In the rows, zero is written as 128.
Rotation paths and how fast each direction turns (degrees each step):
Each turn is a multiple of 5 degrees from 10 to 175, or 0.
Each row of a path follows its step; steps can be skipped.
path 1
step 0: [112 126 143 127 124 122 118 144 119 128 124 139 139 126 130 130 138 141
 135 132 138 131 125 129 128 129 125 123 148 128 135 115 135 120 133 127
 130 114 130 152 125 139 122 136 127 138 123 146 131 133 123 135 122 137]
step 1: [127 132 144 114 126 144 125 134 119 141 123 133 130 133 128 121 128 145
 143 121 129 135 145 111 120 109 117 113 129 138 125 128 117 124 140 132
 133 121 128 127 135 137 138 124 132 134 116 133 133 119 129 126 130 122]
step 2: [101 129 147 119 133 126 124 131 119 139 123 134 130 136 138 122 135 140
 125 128 111 126 130 129 129 109 125 129 139 127 116 137 138 136 118 123
 121 136 130 135 128 122 130 144 141 130 133 120 143 135 138 125 130 128]
step 3: [113 131 149 126 120 128 118 131 116 129 131 117 129 119 146 123 128 123
 125 127 135 137 147 121 129 138 128 121 130 113 124 119 128 131 129 122
 117 138 134 139 142 140 134 132 126 137 124 136 144 124 125 146 126 122]
step 4: [123 134 148 117 122 128 135 134 116 135 122 123 127 142 116  97 127 121
 131 133 132 126 118 118 115 123 129 121 137 126 132 133 129 121 128 137
 131 125 129 139 140 145 129 131 125 122 116 128 135 135 139 135 141 131]
step 5: [119 135 149 133 128 133 119 133 117 130 120 143 135 130 128 132 120 135
 137 116 114 117 127 122 138 130 129 128 154 131 129 111 117 130 117 121
 129 121 130 140 125 135 130 131 124 120 122 134 141 146 137 131 125 130]
step 6: [119 134 137 125 135 124 124 133 123 138 121 128 133 120 123 113 129 148
 123 135 127 128 145 112 122 133 118 117 146 138 129 127 124 126 128 133
 114 113 125 126 136 135 125 129 120 138 127 136 149 110 126 125 124 120]
step 7: [117 141 148 118 132 137 117 136 122 141 114 138 139 132 127 109 134 153
 120 136 128 125 116 130 134 121 129 135 121 124 121 120 133 126 135 127
 126 133 130 130 133 138 135 139 136 138 120 122 126 127 137 139 127 130]
step 8: [132 135 144 125 113 127 117 138 124 137 141 123 138 134 148 109 132 125
 143 122 121 124 147 121 132 125 131 131 143 127 121 119 129 130 124 116
 129 127 129 131 132 142 130 137 144 125 136 127 133 127 132 136 122 115]
step 9: [113 125 160 121 123 123 136 127 118 141 121 132 123 127 124 109 128 112
 127 119 127 129 123 117 133 126 136 128 140 125 129 132 132 126 132 135
 113 120 115 137 138 122 139 132 119 133 131 133 133 118 133 130 124 118]
[129 129 131 129 128 131 130 128 127 125 130 129 127 126 129 127 131 127
 130 128 127 134 129 127 128 133 129 126 124 132 130 129 130 128 130 130
 124 124 128 125 130 126 127 129 128 125 126 129 130 128 124 129 129 125] -> 135
[128 126 127 126 132 129 127 128 126 129 125 126 129 127 127 129 131 128
 127 132 127 129 128 129 127 131 128 128 128 132 128 124 122 126 128 124
 131 124 124 132 126 127 128 127 129 124 127 129 129 126 129 125 130 131] -> 65
[126 125 128 130 124 125 124 130 129 125 127 125 130 122 130 127 129 126
 128 127 132 128 130 127 132 126 125 127 128 129 130 130 127 127 124 129
 126 125 126 131 126 129 129 123 125 130 127 128 128 124 128 129 128 125] -> 130
path 2
step 0: [130 119 130 133 133 135 122 139 129 126 131 133 122 115 136 130 118 130
 134 145 135 138 132 120 133 131 125 109 125 146 121 139 124 128 138 132
 133 125 112 131 127 126 133 118 122 126 117 122 114 133 145 140 128 110]
step 1: [136 116 121 147 119 131 131 124 133 117 134 132 137 122 124 120 136 124
 120 130 125 116 133 122 136 135 133 137 109 128 120 120 139 112 120 135
 137 135 136 125 123 125 127 109 132 129 133 141 130 144 139 118 134 132]
step 2: [135 126 114 135 138 130 134 129 121 130 137 130 121 125 119 134 125 131
 138 133 132 131 116 114 135 122 128 132 147 154 108 135 137 131 121 126
 123 139 126 113 126 137 130 138 129 123 115 130 129 115 128 116 141 126]
step 3: [129 121 134 129 110 129 137 137 132 135 113 125 136 119 121 123 124 135
 113 137 109 131 124 127 134 102 126 133 131 129 126 140 121 128 127 129
 131 136 141 124 131 136 127 107 126 137 127 129 143 126 136 138 124 132]
step 4: [140 118 120 137 127 114 118 130 123 130 140 126 116 110 124 131 120 130
 126 130 135 117 124 137 130 128 119 122 135 130 133 131 126 123 117 137
 132 112 114 110 117 128 109 125 112 138 133 116 121 119 132 125 128 135]
step 5: [130 119 127 142 115 135 113 128 115 118 107 129 122 131 127 147 123 127
 125 146 127 117 132 125 114 128 127 138 122 130 130 127 133 136 136 124
 124 132 133 118 122 137 132 136 131 134 133 147 138 136 140 129 124 124]
step 6: [130 122 118 139 124 105 139 125 136 129 128 131 121 144 118 132 127 121
 123 122 121 128 132 137 135 127 116 128 140 119 115 124 122 114 128 144
 118 134 121 117 127 134 123 138 123 133 121 134 137 129 108 117 127 120]
step 7: [129 120 132 121 123 118 137 135 111 129 117 137 120 124 134 122 125 131
 136 126 136 131 120 106 125 120 131 127 142 125 153 135 109 141 141 121
 116 129 130 126 124 131 112 122 132 133 129 139 134 129 127 123 127 125]
step 8: [129 131 140 137 126 130 122 130 137 129 137 137 109 133 119 127 129 133
 125 138 136 126 138 136 127 138 126 115 127 123 142 121 110 107 126 126
 126 129 123 113 132 132 145 116 124 143 133 123 133 128 120 135 111 129]
step 9: [133 125 129 141 139 123 118 114 132 119 128 131 128 116 125 121 130 127
 130 127 136 128 130 107 115 140 108 137 123 118 130 122 135 145 138 116
 128 129 123 132 123 122 127 133 123 138 127 140 137 132 111 121 131 138]
[132 125 130 128 128 125 128 129 125 128 127 131 124 127 127 127 129 123
 126 126 132 131 126 125 127 128 128 127 127 124 127 131 131 131 122 128
 128 127 127 128 128 129 129 130 131 125 129 126 127 128 127 129 133 130] -> 145
[127 132 127 129 131 125 127 129 128 131 126 127 124 131 130 126 128 128
 126 125 130 129 131 125 129 132 128 126 126 124 132 129 125 127 131 129
 124 126 128 127 128 128 127 132 129 128 127 133 131 127 129 131 125 125] -> 35
path 3
step 0: [124 115 132 122 128 132 127 120 125 124 131 129 152 122 131 135 122 118
 135 130 131 128 126 133 134 122 119 147 127 124 133 131 123 140 123 132
 118 129 108 130 144 122 116 124 132 129 125 133 128 128 138 126 124 124]
step 1: [124 127 127 122 133 108 130 137 133 127 133 126 112 124 126 131 127 113
 121 122 127 124 125 120 126 124 130 114 137 129 132 112 134 129 131 125
 121 132 118 128 116 122 144 121 123 135 125 124 114 123 120 120 124 143]
step 2: [134 123 134 122 121 142 123 131 108 140 133 132 145 138 120 124 123 130
 119 124 124 131 119 140 126 120 115 133 133 124 127 131 114 129 117 142
 130 132 132 129 140 125 133 131 124 134 140 127 122 131 122 133 128 122]
step 3: [122 122 133 122 128 120 141 124 128 127 137 137 109 121 128 128 119 126
 130 141 137 122 129 129 137 134 128 120 126 117 123 137 123 146 133 108
 131 126 117 134 134 127 125 113 125 129 124 129 115 126 131 128 133 137]
step 4: [123 124 137 120 127 131 120 126 118 130 131 128 136 131 124 127 137 122
 118  97 139 131 123 127 119 115 122 138 141 136 136 121 129 128 131 130
 114 123 125 129 129 135 129 131 125 129 119 122 135 118 126 134 140 132]
step 5: [136 122 133 124 123 115 133 132 132 130 120 130 124 130 121 134 121 131
 128 141 131 128 122 133 136 121 119 121 127 122 128 141 124 141 145 142
 131 137 113 117 133 125 145 136 133 137 135 140 120 129 129 123 125 131]
step 6: [119 132 133 128 135 133 135 126 120 136 140 126 137 119 125 132 126 124
 121 118 118 128 134 122 126 133 117 132 130 109 130 109 126 137 123 129
 117 124 118 147 136 137 125 124 115 123 125 121 123 129 131 127 120 125]
step 7: [129 118 124 129 126 122 124 122 117 125 141 127 120 130 134 127 130 117
 135 123 137 127 116 133 137 118 125 132 139 134 128 127 121 125 121 124
 134 134 118 126 127 109 142 125 143 145 128 138 122 130 132 130 130 145]
step 8: [139 128 139 106 122 121 139 139 124 129 130 131 145 124 111 130 121 125
 122 125 127 127 126 132 115 129 135 124 126 127 126 126 126 138 136 131
 118 126 132 133 135 129 123 122 114 134 134 119 118 119 122 115 131 127]
step 9: [117 125 130 132 130 137 116 129 128 138 124 143 114 130 135 126 122 121
 117 132 137 132 125 136 138 122 110 132 144 116 133 133 124 134 124 127
 126 136 111 122 127 121 129 116 128 119 127 123 124 127 123 137 126 131]
[125 126 126 124 129 125 131 126 127 124 129 129 129 126 131 130 125 130
 130 122 129 129 126 132 130 128 130 129 123 129 129 128 129 127 125 124
 128 124 129 129 128 126 127 127 131 130 126 130 130 126 131 129 131 128] -> 100
[132 128 125 128 132 125 126 125 126 129 126 124 127 126 128 127 128 128
 129 128 132 124 130 126 126 123 130 132 127 133 127 126 126 129 127 124
 124 132 128 129 129 129 128 129 129 126 126 129 127 130 128 127 130 129] -> 110
[124 126 126 126 130 125 132 125 128 130 127 126 130 130 131 129 129 125
 130 128 125 126 125 122 130 128 123 128 126 128 131 129 131 127 128 131
 125 130 127 126 126 128 130 131 126 126 128 129 128 130 130 127 127 125] -> 70
